In the data rows, the value 128 means zero.
Here are some points:
[162 150  97 131  75 131 141 118 128 154 120 154  85  30  41 127 131 116 147 138 158 135 110  63  78  56 158 123 126 160 139  33]
[115 137 176 135 148 142 134 127 138 139 142 124 130 159 120 134 132 108 117 130  42 118 144 132 124 130 134 130 147 146 129 136]
[115  91  74  46  98 130 140 165 166  69 132 136 107 154 136 155 124 190 120  41 143 133 116 101 183 170  76 182  95  80 169 112]
[118 150 178 134 149 139 134 132  42 138 150 139 115 126 138 131 127 148 116 120 136 142 147 125 129 138 140 130 129 126 142 128]
[126 128 121 144 139 118 130 134 138 136 147 135 137 149 115 130 136 114 119 122 141 122 141 152 127 141 137  42 137 141 133 129]
[ 43 138 122 137 152 120 133 127 112 147 143 128 121 112 120 130 133 133 115 134 111 118 141  44 144 130 115 129 150 125  43 147]
[114 124 152 146 139 117 143 136  85 120 146 130 142 149 126 143 143 123 129 132 127 107 134 142 134 140 124 125 131  93 149 150]
[136 255  11 122   8  61 136 142 151 141   0 170 101  77 149 127  64 193  43 210  32 213  79  21 153  90 193 166  81  42 124  46]
[117 136 137 143 159 111 127 128 151 133  43 124 128 143 127 138 132 105 108 129 106 128  41 134 142 133 131 127 133 114 127 131]
[112 148 146 154 153 130 127 130 145 140 138 133 128 126 157 139 126 146 112 127  68 118 136 134 139 135 130 133 118 138 135 133]
[125 174 106 147 169 104 134 127 106 139 137 142  67 101 143 148 122 178  81 137 156 180  86 112 114 124 174 126 111 149 129 255]
[121 152 164 140 149 123 133 129 106 136 144 128 130 143 188 130 131 134 126 132 154 126 136 160 158 133 123 132 132 123 134 144]
[187 149  52 113  41 153 149 172 205 102  80 170  98   7 153  43  81 132 139 141  77 193 130  24 135  95 185 147  68 162 154   1]
[117 139 104 130 151  42 133 128 116 142 142 124 121 137 145 132 137 164 123 128 152 126 139 176 132 131 138 127  41 130 138 137]
[113 131 100 140 130 142 137 132 118 153 145 117 147 150 105 125 126 160 132 139 117 128 134 144 119 126 130 122 129 148 141 142]
[125 123 109  85 126 143 151 164 161  91 140 122  91 122  91 148 129 189 132 106 150 112 129 113 158 158  92 167 139 105 155 126]
[117 142 147 129 134 126 137 130 102 136 146 129 117 116  73 137 135 130 127 125 197 120 140 132 118 132 133 128 130 168 137 136]
[148  87 122 123 144 123 128 118  46 142 153 142 104 100 116 129 159 114 124 103 131 122 144 135 139 114 160 100 133 160 131 119]
[122 154  99 162 139 121 132 138 189 135 131 141 120 140 207 155 134 140 123 117  78 138 128 129 122 145 137 120 126 156 131 122]
[126 128 126 131  77 144 150 109 189 158 120  43 255 116 153 123 148 114 173 191  76  50 109 217 175  35 167 159 177  95  43 124]
[129 116 166 147 146 121 141 128 108 145 150 124 139  42 131 141 131  82 147 114 178 108 141 142 113 127 117 130 150 148 137 154]
[125 132 165 124 162 125 124 130  42 151 168 127 142  98 144 131 129 134 129 134 123 116 132 141 137 139 149 129 123 179 150 132]
[124  42 117 133 169 115 135 133 123 141 146 132 120 132 151 126 130 113 134 115 101 119 137 136 128 135  43 133 138 155 135 131]
[141 116   0 190   6 127 130 157 201 119  34 156 147  42 173 132 113 161 147 215  71 171  75  97 158 105 172 167  97 134 151  63]
[119 133 139 122 133 140 133 131 109 135 143 131 112 163  94 137 137 126 125 128 145 123 141 143 137 136 130 129 140 132 134  41]
[118 119  42 135 156 134 144 130 137 131 152 126 124 126 101 128 130 180 112 140 136 131 136 135 133 132 122 119 122 128 136 149]
[147 139  82 163  94  82 148 131 165 147  91  85 103 153 121 119 144 133 145 139 208 194 137 104  91 161 137  99 175  82 162 120]
[135  33 156 142  67 224 150 193  42  18  43  85  74 214  37  94  59 227  85  29 234 107  45 164 174 134   0  38 179  42 108 172]
[122 101 167 110 138 144 148 126  97 143 122  97 134 157  96 111 122 124 128 113 121 131 118 157  41 130 117 125 113 153 134 118]
[119 155 164 127 148 127 135 132  85 136 138 127 128 127 126 128 137 137 130 135 152 123 135 121 123 130 124 129 141 118 135 146]
[123 143 144 119 150 106 126 116  42 149 139 137 126 110 139 148  40 140 119 146 127 138 133 111 125 131 135 129 124 111 129 176]
[129 126 167  85 110 178 119 146  42  17  90  99  83 184 155 141 149 169 201 126  95  60 104 172 182 106  95 159 120  45 112 131]
[146 104 162 100 176 150 121 153 116  42 114 102 142 179  82 131 102 146 158 104 112  89 101 152  41 111  86 114 156 138 131 140]
[126 133 123 137 134 108 123 129 120 136 133 114 111 150 128 117 163 122  95 144 188 104 127 137 131 126 129 134 121 104 148 108]
[151 124 193 144 197 114 153 140 120 140 142 114 150 149 108 136 134 125 151 127 139 123 129 155 112 150 126 130 165 113 136 155]
[117 134 175 147 138 117 133 129 137 134 143 125 125 146 105 131 123 134 107 135 138 128 137 150 124 131 130 104 131 146 148 120]
[126 128 125 148 137 110 131  41 145 137 138 124 132 150 123 122 133 111 116 129 134 125 138 130 140 126 128 126 144 146 126 133]
[131 148 145 126 132 113 131 139 142 130 131 116 103 123 159 129 140 147  93 116 129 165 129 126 147 117 161 113 122 196 129 194]
[135 136 151 133 117 112 137 132 145 131 109 135 103 132 129 141 138 151 121 141  70 125 105 134 135 102 132 144  97 168 139 110]
[125 141 138 136 139 138 132 130 116 142 138 127 131 146 175 135 137 146 130 128 161 123 138  44 126 138 121 129 137 107 130 135]
Here are 36 more points, each followed by its number:
[ 43 147 110 143 158 138  42 130 131 135 140 128 105 146  90 131 131 153 120 125 136 125 138 129 121 130 122 120 137 129 136 129] 0
[150 103  87 149 123 119  42 166 125 140 129 158 132  42 112 122 133 158 140 131  81 155 131 160  88 146 158 119 125 134 156 137] 1
[125 135 121 134 142  89  42 143 129 141 119 126 116 127  82 101  86 135 158 136 143 126 135  44 168 148 157 128 112 159 133 105] 2
[217 203  87 199  96 180 200 193  89  99 148 123 159  67 125  43 144 218 169 167 189 134 105 155 152  92 147 196 189 153 116 152] 3
[125  42 130 138 140 159 124 159 117 131 168 159 123 141 158  43 101 141 169 121 118 114 143 119 139 107 158 139 156 107 135 113] 4
[198  23  88 126  51 219  61  86 131 122 104 155 161 181  91 181  83  21  75  83 145  99  54 188  19 222   0  93  88  73  61 127] 5
[121 141 141 147 150 124 130 129 153 137 143 130 120 124 157 130 135 121 147 128 171 123 139 163 127 131 126 135 132 110 130 130] 6
[121 145 145 136 158 115 120 133 104 147 149 128 141 130 156 149 149 145 124 117 103 132 143 150 134 119 132 125 144 163 128 127] 7
[157 131  87 133 125 126 114  41 114 159 180 154 150 102 137 129 162  97 105 116 146 119 125 141 120 143 119 136 127  88 128 121] 8
[124 118  94 143 149 119 129 131 120 126 145 125 125 156 160 132 139  97 115 132 134 117 140 113 144 127  43 132 136 118 135 145] 9
[126 137 157 142 143 116 134 132 137 133 154 124 135 136 135 152 136 139 119 124 152 108 135 158 151 126 135 133 137 137 136 142] 10
[130 105 126 120 117 137 141 112 114 160 133 129 158 102 119 136 147 127 144 117 128 108 150 135 104 104 124 122 145 118 129 148] 11
[134 153 149 130 141 113 132 131 140 149 150 138 110 132 128 119 125 104 116 114 123 134 144 104 144 123 132 127 131 124 147 150] 12
[123 136 173 145 160 143 133 136 117 151 143 125 115 155 160 134 129 151 126 117 158 125 128 143 140 130 122 130 139 145 121 138] 13
[123 135 165 131 150 128 137 127 121 141 141 129 125 140 117 142 136 133 121 119 136 123 143 125 122 136 118 131 132 146 134 130] 14
[ 43 141 173 139 152 132 132 137  81 144 138 126 129 143 168 131 134 142 130 123 157 126 139 151 137 138 138 129 131 122 145 135] 15
[129 124 133 126 137 144 145 127 133 156 148 109 147 134 132 111 133 139 123 125  93 143 135 152 116 134 128 122 129 143 142 134] 16
[101 128 249 105   0 184 103 105 119 145   0  40 141 131  35   0 110 236 165 187 135 210 136   0  63  42 204 183  41 128  63  11] 17
[130 136 143 149 133 120 128 132  91 144 156 128 120 142 158 137 138 120 143 125 207 127 132 135 144 130 140 137 133 127 139 134] 18
[118 129 137 137 152 121 132 132 130 144 143 127 135 146 129 129 135 105 128 125 141 125 138 154 130 137 120  42 141 130 136 138] 19
[162 117  42 136  78 144 133 136 122 141 107 196  72  69  57 131 146  97 188 130 202 194 122  65  68  76 213 105 116 116 146   0] 20
[101 142 104 116 155 131 137 138 146 122 124 132 110 157  67 141 134 173 114 113 137 140 140 145 136 115 146 146  41 116  43 130] 21
[ 43 129 103 131 159 130 134 131 113 134 145 123 129 145  91 137 124 122 147 115 122 130 138 153 136 135 142 129 128 117 129 142] 22
[170 115 123  64  80 187  81  87 109  61 140 190 160 143 199 152 140   0  83 167 108 181 211 113  87 161 220 175 141 136 120 103] 23
[121  42 135 125 147 116 129 118 111 137 151 127 113 137 159 118 139 147 121 103 106 122 149 112 131 125 124 123 154 149 135 128] 24
[100 127 123  63  57 149 150  93 218 102 114  65 255 160  91 108 165 174 109 215  67 109 101 195 163 108 166 176 138  89 119 111] 25
[125 121 122 131 167  87 121 138 119  42 139 149 139  42 146 113 134 133 137 140 150 133 136  44 104 145 130 133 149 165 127 144] 26
[112  42 127 140 150 132 122 131 153 145 141 134 127 114 102 148 124 133 136 126 117 125 133 158 124 133 134 135 127 122 134 127] 27
[227 163  91 102  47 151 158 187 188 106  72 152 109   0 149 122  86 139 142 165  89 145  47  23 144  20 186 160  70  42 144  29] 28
[ 43 132  52 165  69 107 107 114 153 129  49 146  86  50  96 115 102 154  43 213  42 127 115 118 159 101 194 154  52 175 132  90] 29
[120 134 130 136 151 119 135 125 132 146 140 132 125 116 150 141 134 130 118 136 127 131 144 138 143  41 127 129 139 112 137 149] 30
[120 128 112 146 163 139 135 128 149 140 141 125 133 143  84 126 131 118 131 118 125 128 143 147 124 132 132 125 146 156 133 142] 31
[184   0 115  15  34 183 186 140 217  35 164 123 210 177  18 154  70 187 128  87 226  57  22 123  92  41   0 102  98   0  90 109] 32
[164 135  70 123 118 188 107  97  92 114 109 179 157 156 153 148 161  60 102  87 162 102 130 225 112 156  71 151 106 135  74  85] 33
[146 130 121 134 145 123 174  89 129 160 147 154 167  96 104 127 122 125 153 111 181 130 173  95 177 132 122 123 141  59 112 157] 34
[119 142 117 155 152 119 126 124 121 142 143 130 125 143 133 150 131 123 145 121 107 123 145 158 100 133 142 128 140 126 134 145] 35
Which two of these numbered points are nearest to each point below, looking only along the 7 directions in which the first points spread most? Their numbers follow each, nearest first.
[167  39 146 143 132 169  98 148  97  24 115  95 154 208  55 132 152 189 156  79 209  49  63 174  84  70  11  95 153 127  85 183] > 5 32
[129 138 143 128 138 125 140 129  84 140 141 127 116 146 158 140 136 139 121 115  42 127 145 135 124 134 124 130 137 163 125 154] > 7 35
[ 96 255 222 132  57  68  92  99 185 171  38  77 155 198 133   3  18 185 199 187 139 147 202   0 153 174 214 137 192 131 105  68] > 3 29
[255   0  70  98   0 220 160 101  95  77  78  40 127  55 106  30 167  31 255  91   0 255   2  68   0  11 255  42  89 165  43   0] > 17 28
[120 131 163 144 139 129 136 134 153 137 138 127 125 134 127 121 131  43 134 128 180 127 138 164 152 132 125 129 123 123 143 145] > 6 10
[170 120 141 107  77 140 148 117 151 129 173  71 210 145 178 145 154 114 186 166 139  47 105 197 117  63 123 158 141 116  43 166] > 25 33
[122 139 143 126 154 125 135 145  89 163 138 119 113  92 128 118 121 160 112 141  92  40 121 116 117 119 146 119 112 167 151  41] > 23 4
[123 168  97 150 124 160 117 179 146  42 177 178 111 148 156 177  77 204 104 156 142 139 133 136 151 130 155 108 143 143 140 107] > 21 0
[121 112 195 117 117 127 155 164 108  93 175 170 129  78 112  43 146 193 149 135 108  83 184 135 206 126  77 126 102 145 161 102] > 4 33
[105 125 126  99 125 153 120 138 160 106 139 127 116 144 101 164 133 143 131 125 143 118 132 125 185 153 122  42 108 113 151 149] > 9 21
[128 172 114 108 151  74 129 119 163 131 151 131 109 178  41 150 129 108 114 125 179 131 150 113 113 121 122 104 137 137 127 121] > 19 0
[111 145  86 178 151 138  97 129 196 163 159 170 118 128 128 185  88 151  83 146  42 122 123 126 107 114 132 122 134 136 146 117] > 1 16
[116 132 132 131 153 127 131 128 141 135 140 130 117 133 125 138 131 122 144 121  81 123 145 152 145 134 133 128 136 162 136 131] > 16 7
[135 118 144 105 146 119 113 151 172 116 128 108 219 129 137 113 114  43 184 163 131 164 154 137 114 132 170 142 152 100 126  92] > 11 27
[123 177 149 125 150  97 117 128 135 156 147 122 117 164 126 103  78 164 168 158  90 113 155 113 137 157 146 127 140  97 116 116] > 30 7
[117 115 112 117  41 141 103 148 127 162 140 114 149 124  88 133 118 129 154  41  75 122 106 122 127 154 124 136  95 152 172 129] > 4 27
[179   0 169  88  41 151 134 111 135 117 140 169 136  42 178 136 135  58 113 104 137 133 121 163  69 137 199 115 100 127 143 112] > 4 1
[143 133 119 139 152 152 120 118 130 159 135 142 130 123 133 140 134 109 110 115  91 110 134 151 101 158 101 123 129 136 115 120] > 16 35
[120 163 164 120 147 136 124 145 143 145 143 136  90 108 143 139 133 165 110 145 142 131 140  92 133 130 152 140 127 130 125 170] > 12 0
